One turn sends every row of this set to another row. A few are shown first. Where does it send the rows asked after them?
Sutin: [-21.9  24.2  -9.4  -7.3  11.7  15.7   0.5  -0.6   6.6  -8.5   1.3   8.8
   7.7  19.9 -10.6 -12.5   1.5  -2.1  -9.9  -2.1  -8.6   3.0  -1.8 -23.4
   6.6  14.9 -15.4   1.1  -6.3  32.1   5.3  11.3 -12.0  -3.0 -11.5   5.8
  -6.5]
bon: [ -6.8  -9.3   5.7  -4.2  -1.7 -14.2   1.2   7.0 -10.9  -5.3  22.1 -20.4
   0.2  -3.2   5.7  26.5  -7.6  24.0 -30.5  -3.3   1.3  -4.7  -7.7  -8.7
  14.3   9.2  10.0  -0.7  -5.8  -8.6  -1.3   5.3  -3.9   0.2  -7.8   3.7
  -5.3]
fem: [  8.3   7.9  -6.3   1.2   1.0 -18.1   0.7  17.7  23.6   6.0 -24.4   1.6
   7.6  -3.3 -16.7   1.7  -6.4 -14.2  13.0  23.9   3.9   7.6   9.2   0.0
  -3.5   2.6   3.4  -6.5  -4.1  -3.2 -12.7  18.7  11.5   1.2  -2.7  -6.7
   0.8]
Mekit: [ 26.7  10.9  -1.7 -20.8 -14.0  -0.9  -3.8 -19.8  13.1   3.9 -18.6  -9.4
   7.4 -16.8 -11.2  -7.7   5.0   3.4   5.9 -13.4   8.7  -3.3  22.2   1.1
  -8.1   9.3   7.8   1.9 -12.2  14.4 -18.3 -10.5  16.8  12.4  -5.6   8.7
   3.7]
Ton: [ 29.6   2.8  -5.9 -22.3 -10.9  -9.4   1.5 -20.5  12.5   5.1 -12.3 -20.3
  10.2 -18.6   2.3  -6.8   5.9   6.2   4.6  -6.3   7.6  -4.1  19.3  -4.1
  -5.5   9.7   6.6   8.4 -13.6  10.8 -17.3  -3.1  23.7   6.2  -1.1   6.4
  -2.1]
luse: [  4.2   0.3   4.0 -13.3  -4.2 -12.7   4.7   9.3  -7.9   3.2  22.8 -18.5
   1.4  -6.8  16.2  18.2   2.3  25.7 -29.8  -8.4  -7.8  -5.5  -9.6  -8.0
   7.0   2.2   4.9  -3.2 -16.9  -9.9  -1.6   6.1  -0.2   2.5  -6.8  11.2
   0.2]
vuf: [ -8.1 -21.8 -14.5   9.1   6.2   1.5  -0.8  -2.3 -13.0   0.6   8.0  -7.4
   8.1 -18.7 -10.5  -9.4  -9.6 -12.5  -5.2 -20.4 -14.0   0.2   5.2  -3.5
  33.5   7.6  -5.2  10.6  12.0  37.2   2.6 -14.5  -8.3   3.8   4.4   5.9
   6.2]
naz: [ -5.8  -5.3  -0.3 -13.6   2.3 -13.2  13.4   7.9  -6.0  -6.0  21.2 -18.9
   1.3 -10.8   7.8  25.4  -1.6  21.4 -30.5 -11.1   6.2  -3.5  -0.9  -2.4
  11.7   4.8   5.3   2.8 -11.5  -6.6  -2.8   4.8  -1.4 -12.6  -9.3  17.3
  -9.3]
kase: [  4.6   8.0  -1.4  -7.6   2.7 -20.8   8.6   5.1  26.0  10.5 -23.4   6.2
   8.7  -3.5 -20.0  -1.6  -2.4 -11.6  15.2  23.7   6.4   5.4   5.9  -4.2
  -6.1  -2.3  -1.4  -4.0  -0.7   4.5 -12.8  18.2   9.0  -7.5  -7.0 -10.2
  -1.5]
kazo: [ 26.5   2.1   1.9   5.0  -6.9   1.0   5.5  19.8   6.1  -1.0 -16.4 -14.0
   0.6 -11.1  -8.3   3.0   8.9   8.7  -3.0   0.4  -8.2   5.0  12.8   7.5
   1.1 -13.9   2.8   8.3  -1.7   0.3 -27.4  13.9  28.7  17.3   2.6  -7.8
  11.7]
met: [  1.3  11.4  -0.9  -0.4   7.9 -17.9   7.6   6.9  24.4   7.0 -22.1   3.7
   6.0  -9.5 -18.5   4.7  -1.3  -5.5  17.9  20.1   7.9  12.4   7.5   4.6
  -7.5   3.1   8.2  -5.4   2.9   1.0 -14.8  19.2  -4.0  -1.3  -8.1 -10.3
   7.7]
sama: [ 20.5   6.7   7.3   4.3  -0.6   4.0  10.3   5.9   8.8  -0.2 -15.1 -14.8
  -3.4 -12.0 -10.3   5.9   7.3  12.0  -0.9  -1.0  -8.2   8.1  11.2  12.6
  -4.8 -10.6   3.9   6.5   0.6   6.7 -31.3   6.2  23.9  15.5   2.9  -8.2
  21.4]
zumo: [ -5.9 -15.0  -2.7  -6.8   9.5  -3.4 -17.5  26.7  -1.4   9.3   4.9   9.5
 -15.9   4.4  11.9   2.3  13.9  -6.5   4.5   1.9  -6.1 -13.5  -8.7  -0.7
   1.7 -18.6 -12.7   9.1  12.4  -4.5   5.8 -17.6 -21.1  -2.5  -3.1  -2.5
   8.1]
Ganad: [-22.2  19.8 -16.9  -7.3  14.1  21.1   2.0   2.5   9.1 -12.5   1.0  13.8
   0.1  14.9  -7.8  -4.7   3.9   4.0 -10.8  -9.1  -1.1  -8.3  -1.0 -15.9
   7.0  14.1 -22.0   3.9 -10.1  19.9  10.3   4.5 -18.3  -5.1 -11.9  -4.2
 -14.4]
nok: [ -8.7 -15.9 -14.7  -3.8   8.7  -7.1  -6.2 -12.3 -13.8  -5.5  11.1  -7.0
  -2.4 -21.7  -3.5  -6.1  -4.9 -12.5  -7.9 -16.8 -19.6  -2.9   6.5   4.6
  31.6  11.7  -8.9  18.3   9.6  25.2   2.5 -24.4  -9.0   1.2  -1.4   3.6
   7.8]
pelu: [ -1.5   0.4   6.5 -12.6  -5.7  -1.2  -0.8   5.1  -7.1  -3.9  23.6 -19.1
  -8.9  -7.5  -1.4  17.8 -11.4  30.5 -23.6 -13.2  -3.4   5.0  -8.7   4.0
   4.3   2.2  16.4   2.2 -10.2 -13.7   2.5   8.4  -4.6  -8.1  -9.7  11.6
  -4.5]
Padu: [ -0.3 -24.1  -1.1  -6.1   2.7  -1.7 -21.7  31.5 -10.0   7.2   6.7   4.0
  -4.2   0.4  21.3   2.4  11.9   0.9   5.9  -3.7  -0.1  -7.8  -7.5 -10.5
  -6.3 -19.6  -5.7   2.6  18.9   3.8  -0.3 -10.2 -19.8  -7.4  -0.6  -0.5
   5.8]
Muba: [ 28.4   7.9  -7.8 -19.9 -15.0  -7.9  -5.6 -13.2   4.4   0.6 -12.5 -14.4
  13.4 -20.0  -4.1 -13.2   3.5  -2.5  -0.6 -10.5   7.1  -1.5  23.4   0.3
  -9.0  10.8   5.4   5.6  -5.1  11.8 -17.4  -2.0  24.1  11.6  -7.4   6.5
  -7.2]
mov: [ 21.6   2.9  10.8   7.9  -3.2   5.3  11.3  11.2   9.8  -1.5 -18.2 -19.1
   0.0 -11.6 -10.3   2.5  13.5  11.4   2.3  -0.8  -4.0   5.9  10.5   6.1
  -3.0 -14.6   6.8   7.2  -3.6   2.0 -23.4   8.9  18.3  16.8   2.3  -6.1
  25.1]
vire: [ -1.6 -14.1 -14.9  -1.2   5.3 -10.2  -4.7 -19.5 -16.7   0.4  17.3  -7.8
   3.5 -25.7 -16.9  -8.7 -10.5 -11.4 -12.2 -17.1 -16.1  -2.2   6.7  -4.7
  31.9  11.5  -5.5   8.1  14.2  30.9  -0.9 -13.6   1.0   2.8   0.4   7.8
   4.6]
Kuzas: [-19.0  15.3  -6.4 -10.2   1.0  27.8 -10.0  -5.4   5.7  -7.7  -2.0   9.0
   8.8  22.0 -11.8 -12.2  -0.5   7.8 -12.5  -8.1   3.4 -11.8   1.2 -26.1
  11.9   8.6  -7.4   6.9  -5.1  28.9   5.3   1.7 -14.0   1.4  -6.9  -2.4
 -14.7]
Pufe: [-11.6 -17.3  -7.5   3.4  10.3   2.2   1.1  -9.0  -9.9  -0.2   9.4  -8.5
   5.5 -22.9 -10.4 -11.5  -4.9 -12.3 -14.4 -12.6  -9.8   1.6   9.3  -2.7
  33.1   4.9  -5.3  14.2  17.2  33.5  -5.3 -26.5  -5.3   2.9  -6.9  11.3
   2.6]
lar: [ -6.1 -14.5 -10.9   8.8   6.5  -0.1  -8.1 -12.5 -13.9   4.9  11.9 -11.9
   3.4 -22.1  -8.6   1.3  -3.5   1.8 -15.0 -11.7 -13.9   5.3   6.2  -3.3
  32.1   6.2   1.4  14.4  14.3  40.1   0.1 -23.7   1.2  -1.6  -6.1   3.4
   0.0]
Zigi: [ -3.3 -13.1  -3.4 -11.1  -2.8  -4.3 -16.3  22.6  -7.3  11.3   2.5   7.4
  -7.6   9.2  16.5   9.2  13.7  -4.4   6.1   9.6  -4.7 -16.2  -6.6 -14.0
  -3.0 -16.9   2.5  -4.1  19.4  11.2   8.1 -12.1 -23.1  -5.8  -3.7  -8.1
   2.6]
maf: [-12.3  11.5 -15.4  -4.2   8.0  20.4  -2.0  11.4   2.8  -5.5  -0.9  11.9
  16.0  23.3 -12.9 -12.2   1.9  10.7  -5.8 -13.4   3.8  -7.6  -4.7 -23.1
   6.0  12.3 -11.1   3.5  -5.6  19.8   5.0   8.6 -16.1 -12.6  -7.2  -3.9
 -18.4]
nutof: [ -3.8 -12.6 -14.1  -2.8  -1.7 -15.9  -7.3 -15.5 -11.5   4.6  19.6  -6.7
   4.0 -20.8  -5.4 -11.2  -8.9  -4.6 -12.9 -16.7 -20.1   8.8   8.2  -1.1
  30.7  11.4  -2.7   8.8  14.9  30.4  -6.2 -21.0  -2.7   3.0 -10.8  13.7
   6.7]
Nenov: [  5.5  12.2   1.5  -3.9   1.5 -20.7   4.0   6.9  23.2   1.0 -19.8   6.0
   4.2  -6.5 -22.3  11.5  -3.5  -5.6  14.6  19.1   4.7   9.5   7.5   4.1
 -10.2   4.4   6.8  -9.1  -1.6  -2.8 -13.4  13.0   6.5  -3.3  -6.5  -7.7
   8.3]
Vumib: [ -0.3  -8.2  -8.7  -5.5   4.2   8.4 -13.0  28.5  -6.7  11.0   2.3   8.2
 -11.6   1.1   9.8   0.9   6.9   6.7  11.2   8.0 -13.5  -5.2 -15.2  -6.4
  -3.5 -13.8   2.7 -12.0  17.9  -3.4   6.1 -16.2 -20.3  -4.7  -1.2 -12.5
   9.6]
gak: [ -2.3 -11.7   1.1  -4.9   2.4 -11.5   7.7   6.2  -4.5  -3.8  24.3 -26.0
   4.2  -9.1   6.3  15.8  -9.9  15.5 -30.2 -12.8   7.1  -3.1  -8.1  -6.7
   7.9  13.7  11.9   2.3 -15.1  -1.9  -1.5   6.7 -11.9  -5.1  -2.8  16.5
 -12.2]
Dukez: [-16.3  16.8 -13.8   1.5  14.3  19.7  -3.7  -4.0   3.9 -13.9   2.5  14.6
   3.9  19.0 -16.7 -14.9   2.1   1.3  -6.0  -4.8  -4.7  -3.7  -3.5 -23.8
   9.1  14.5 -18.0  -2.4  -0.2  27.5   2.1  13.1 -10.7  -3.3  -7.3  -1.0
 -15.9]
Fop: [ -4.6 -12.4  -3.0  -3.0   3.6   7.5  -2.1 -15.7 -17.8   3.7  16.8 -12.4
  -4.6 -28.2 -10.7 -11.2  -9.9 -11.9  -9.2 -12.9 -20.3   1.1   4.4   1.0
  16.7   7.7   4.7   9.4  12.3  35.0   0.2 -23.0  -7.2   4.3  -8.8   6.9
   5.5]
Zet: [ -0.9 -11.1  -6.4   1.1   1.2  -2.9 -18.5  28.6  -1.4  14.5   0.1  17.0
  -9.8  12.5  12.9  -1.0  13.9   1.0   9.6   9.5 -16.3 -12.9  -6.6 -11.8
  -4.1 -16.1  -4.7   4.7  11.6   1.0  -2.2  -8.0 -22.1  -0.8  -7.6   2.6
  12.1]
lanal: [ -2.1   3.9  -6.6 -20.1 -15.2  -4.5  11.8 -13.7  14.4 -10.3 -16.5  -4.0
   4.3 -13.1   3.0  -3.6 -11.5 -14.7  10.0  -4.5   0.4   5.2  28.3  -3.7
  -2.0  -3.4 -14.8 -16.3  11.7  30.4 -11.2  14.3  12.1  16.3  -1.3  -2.3
   6.3]
mipet: [-17.7  14.9 -11.6 -12.1  10.3  21.5   3.1   7.1  12.2  -9.6  -5.5  12.9
   8.4  25.5 -10.2  -8.9   9.5   3.5  -4.4  -8.4   0.6 -12.7   1.1 -20.0
  15.2  16.2  -9.3   4.1  -3.9  23.1   4.2   2.4 -14.3  -5.9  -5.6   8.6
 -15.0]
Gik: [ -5.4  10.8  -0.2 -24.3 -11.2  -3.9   7.8 -11.7   5.9  -8.1 -17.2  -0.1
  10.1 -15.2   4.6  -5.5  -5.3 -18.7  11.3  -1.9   5.7   9.7  22.8   5.6
  -7.4   1.8  -9.5 -22.0  13.1  24.8 -10.6  15.0   4.8  11.6  -0.5  -7.2
   7.4]
dov: [ 22.1  -3.7  14.2   1.9  -4.6  -3.7   8.6  14.4  13.2  -5.8 -15.6 -11.9
  -1.2  -7.0  -3.3   3.6  11.6  15.3   4.1   3.8  -7.7   4.8   9.3   0.6
  -3.4 -16.3  -1.6   7.4   3.3   3.2 -32.5  13.6  20.9  20.4   5.0  -8.5
  12.4]
sosi: [ 28.9   6.9  -4.9 -17.6 -18.5  -2.4   3.3 -24.1   8.9   4.4 -15.7 -14.4
  11.7 -13.6  -2.2 -10.4   7.1   6.4   4.6 -18.0  10.8  -5.4  25.1   7.6
  -7.1   6.3  11.1   0.0  -8.9  11.5 -13.5  -6.5  17.9   4.3  -6.0   5.9
   3.1]
fope: [-17.8  19.0  -6.5 -12.2   4.5  26.1  -1.0  -0.6   4.3  -2.6   1.6  12.2
   0.8  18.7 -16.8  -8.6  -1.9   0.6   2.5 -13.1  -5.3 -11.7  -7.3 -13.7
   9.1  22.0  -1.3  -5.4  -3.2  22.4   7.3   8.7 -16.9   3.4 -10.6   2.4
 -12.5]
Nuv: [  2.0   8.6  -7.1 -18.8 -10.4  -2.1   3.9  -4.1  11.7  -7.0 -17.6  -4.8
   3.9  -9.3   3.2  -4.4  -6.4 -26.2   5.7   1.6   2.2   7.2  23.8   0.0
  -8.7   3.7 -10.1 -18.7  16.6  29.3  -8.0  20.6  13.3  19.5  -1.5   1.1
  -0.7]
sovap: [  8.9  -5.9  -0.5 -12.5  -2.4 -13.2   3.8   4.7  -6.9  -3.9  26.5 -17.3
  -6.7 -11.6  11.1  19.9  -5.3  24.9 -34.1  -8.3   0.2  -9.6  -3.1  -7.0
   7.7   0.5   6.6  -6.6 -14.9  -8.6  -2.6  10.1  -5.5   1.3   2.8  11.4
  -6.8]
Beg: [  3.4 -14.0  -6.0  -2.3   7.5   1.6 -28.2  23.1  -0.4   5.3   0.4  13.5
 -13.9   6.2  14.7  -2.5  13.5   3.5   9.5  10.8  -7.3 -14.2 -10.2 -14.0
  -4.9 -19.0  -5.7  -0.2   8.7  -1.0  -3.2  -8.3 -15.7  -5.1   4.3   0.5
   6.5]
dob: [  1.6  -0.5   3.8  -9.8   5.4 -10.1  11.8   8.5  -4.5 -12.9  23.0 -18.7
  -5.7  -4.9   9.5  16.8   3.8  21.4 -31.6 -12.4   0.0  -8.2  -6.0   0.9
   9.8   9.4   1.2   3.6 -15.9  -7.5   4.3   0.8  -8.4   1.9  -3.2   7.7
 -11.1]
bik: [ -4.6 -20.6  -9.0 -12.6   3.4   1.2 -10.3  29.4  -6.6   5.4  -2.2   7.8
  -7.1   5.7  20.1   5.1  12.4   2.6   5.7   3.7  -6.8 -14.1  -2.5 -10.0
   1.2 -18.7  -3.8  -0.2  15.7  -6.1  -2.0 -18.5 -18.9  -9.1   0.2  -4.8
  10.3]
tapar: [  3.5  12.6  -0.9 -26.8 -12.4  -3.5  11.3 -10.9  11.6  -6.2 -18.3  -2.9
   1.9  -4.2   1.7  -2.4  -5.3 -17.5   9.1   1.6   0.4   5.6  22.9   5.1
 -11.0   1.6 -10.0 -24.5  16.9  26.5 -10.8  10.3   6.5  13.6   0.8  -6.9
  10.1]

sovap -> Beg
bik -> mipet
kazo -> fem
Now find these:
Kuzas -> lar
Gik -> sosi
lanal -> Ton
Zet -> Sutin
pelu -> Vumib
vuf -> gak
Ganad -> nok
Mekit -> sama

